Q:
[[131 158 131 141 115 105]
 [127 154 132 127 119 109]]
A: 132

Q:
[[121 119 141 118 150 114]
 [140 140 122 131 124 120]
 [128 128 134 110 140 120]]
A: 134

Q: [142 129 140 111 152 153]
A: 140

Q: [123 132 127 130 106 154]
A: 127

Q:
[[136 147 134 111 143 142]
 [112 139 120 108 133 145]
 [101 146 128 118 130 143]]
A: 128

Q: [112 151 108 115 153 155]
A: 108
---
Input: [128 138 147 156]
Output: 147

Input:
[[130 111 127 143 109]
 [129 112 126 142 111]
 [129 112 129 143 106]]
Output: 129

Input: [135 111 102 115 133]
Output: 102

Input:
[[121 121 128 125 139 119 130]
 [125  98 130 131 132 135 124]]
Output: 130

Input: [128 106 134 128 138 138 110]
Output: 134

Input: [149 134 133 115 120 118 112]
Output: 133

Input: [128 130 158 152 120]
Output: 158

Input:
[[117 123 122 132 150 135]
 [134 121 121 137 116 114]
 [119 148 103 124 115 140]]
Output: 103
---
[[132, 119, 126, 126, 126], [125, 149, 145, 102, 137], [128, 131, 132, 127, 124]]	124
[[128, 128, 129, 136, 124], [123, 133, 129, 131, 111], [127, 122, 110, 108, 149]]	149
[[131, 135, 120, 123, 117], [122, 133, 121, 120, 108], [151, 144, 112, 123, 126]]	126
[[129, 114, 127, 151, 115, 137, 137], [124, 120, 124, 133, 122, 134, 140], [143, 130, 129, 127, 119, 129, 134]]	134
[[123, 145, 125, 114, 137], [135, 105, 132, 146, 115], [137, 102, 132, 146, 112]]	112
[[156, 134, 130, 146, 127], [117, 133, 146, 131, 126], [118, 124, 108, 109, 126]]	126
[[133, 113, 121, 116, 130, 134], [130, 111, 120, 116, 117, 140], [119, 102, 136, 133, 146, 134]]	134
[[135, 154, 113, 113], [111, 128, 110, 153], [129, 126, 136, 116]]	116
[[129, 145, 115, 142, 131, 129], [135, 126, 128, 129, 127, 124], [125, 106, 153, 109, 119, 145]]	145
---
Input:
[[129 120 133 125 130 120]
 [125 140 112 130 122 150]]
Output: 129, 150

Input:
[[131 120 111 106 103]
 [143 132 142 122 142]
 [147 143 114 118 107]]
Output: 131, 107

Input: [111 104 132 114 131]
Output: 111, 131

Input: [110 133 125 132 158]
Output: 110, 158

Input:
[[122 124 123 130 124 131]
 [112 130 105 154 115 133]
 [113 125 111 144 117 133]]
Output: 122, 133

Input: [100 126 127 129]
Output: 100, 129

Input: [127 104 125 153 141 125 106]
Output: 127, 106
---
[116 126 123 138 152 109 142] --> 138
[140 139 135 125 121 103 127] --> 125
[118 127 104 149 156 130 133] --> 149
[132 130 118 121 152 123 142] --> 121
[103 156 124 126 108 104 145] --> 126
[126 102 142 113 127 137 151] --> 113
---
121,104,133,140,131
123,132,122,139,101
133,105,127,129,113
: 101

104,113,124,128,146,139
110,130,123,135,129,155
: 104

100,129,126,128,157,140: 100

157,123,139,119: 119

128,129,126,153: 126

116,138,124,105,136,129: 105
---
[[153 122 138 118]
 [105 131 127 141]
 [125 117 107 116]] -> 105

[[135 110 130 142 116 135]
 [103 104 122 142 146 111]] -> 135

[[143 128 110 105 122]
 [124 150 114 106 107]] -> 143

[[123 126 122 124 134]
 [138 127 143 111 114]
 [113 150 130 130 120]] -> 138

[[124 122 135 151 121 114 137]
 [105 145 117 119 116 135 116]] -> 124

[[116 118 107 119 102 121 106]
 [133 126 131 137 135 148 147]] -> 116
---
[129 117 111 151 129 139] out 129

[[147 136 148 102]
 [104 132 110 121]
 [132 117 128 121]] out 128

[122 153 125 133] out 125

[[130 114 128 140 118 128]
 [125 150 126 122 130 124]
 [127 115 138 133 128 121]] out 128

[121 150 152 146] out 152

[153 142 121 114 140 117] out 140

[144 141 156 139] out 156

[107 106 112 111] out 112

[141 101 141 114 148 131 108] out 131
---
[[118 139 134 134 146 139 102]
 [123 127 137 145 139 138 107]] | 127

[120 154 134 101 131] | 154

[[108 131 133 129 140]
 [126 147 147 137 155]] | 147

[129 103 118 146 133] | 103

[[143 109 138 116  99]
 [119 112 133 118 106]] | 112

[112 104 131 119 138] | 104

[101 134 140 135] | 134

[[101 141 136 127 119 109]
 [105 134 134 125 117 110]] | 134
---
[[152 135 125 114 107]
 [107 118 121 135 146]
 [131 127 115 132 121]]
115

[[109 138 129 142 136 145 132]
 [114 105 149 133 139 118 128]
 [150 144 138 128 143 147 136]]
143

[[135 124 105 141]
 [103 151 106 129]
 [151 106 126 131]]
106

[[144 128 143 130 137 102 127]
 [132 125 138 125 139 104 138]
 [142 130 139 126 149 102 135]]
149

[[112 120 141 140 129 113]
 [120 120 136 145 133 123]
 [103 124 130 133 131 139]]
133

[[129 132 124 126 134]
 [125 108 124 137 105]
 [112 112 143 119 128]]
143

[[138 135 139 142 131 128]
 [118 116 120 132 125 119]
 [106 155 121 128 112 144]]
128

[[136 109 133 126 121 101]
 [131 137 138 142 111 140]
 [126 114 136 132 135 115]]
132

[[ 99  98 129 128]
 [137 101 142 128]
 [100 157 113 114]]
157

[[113 130 127 124 138 120 120]
 [107 130 126 124 141 118 123]
 [121 131 124 124 129 113 130]]
129
---
[[124 131 121 125 119 130 107]
 [131 124 126 129 129 123 138]] → 124

[121 120 146 133 106] → 120

[133 156 142 105] → 156

[[151 133 114 143]
 [140 125 100 156]
 [149 135 106 153]] → 135

[[141 128 102 112]
 [132 124 122 123]
 [129 120 133 133]] → 120

[113 153 134 133] → 153
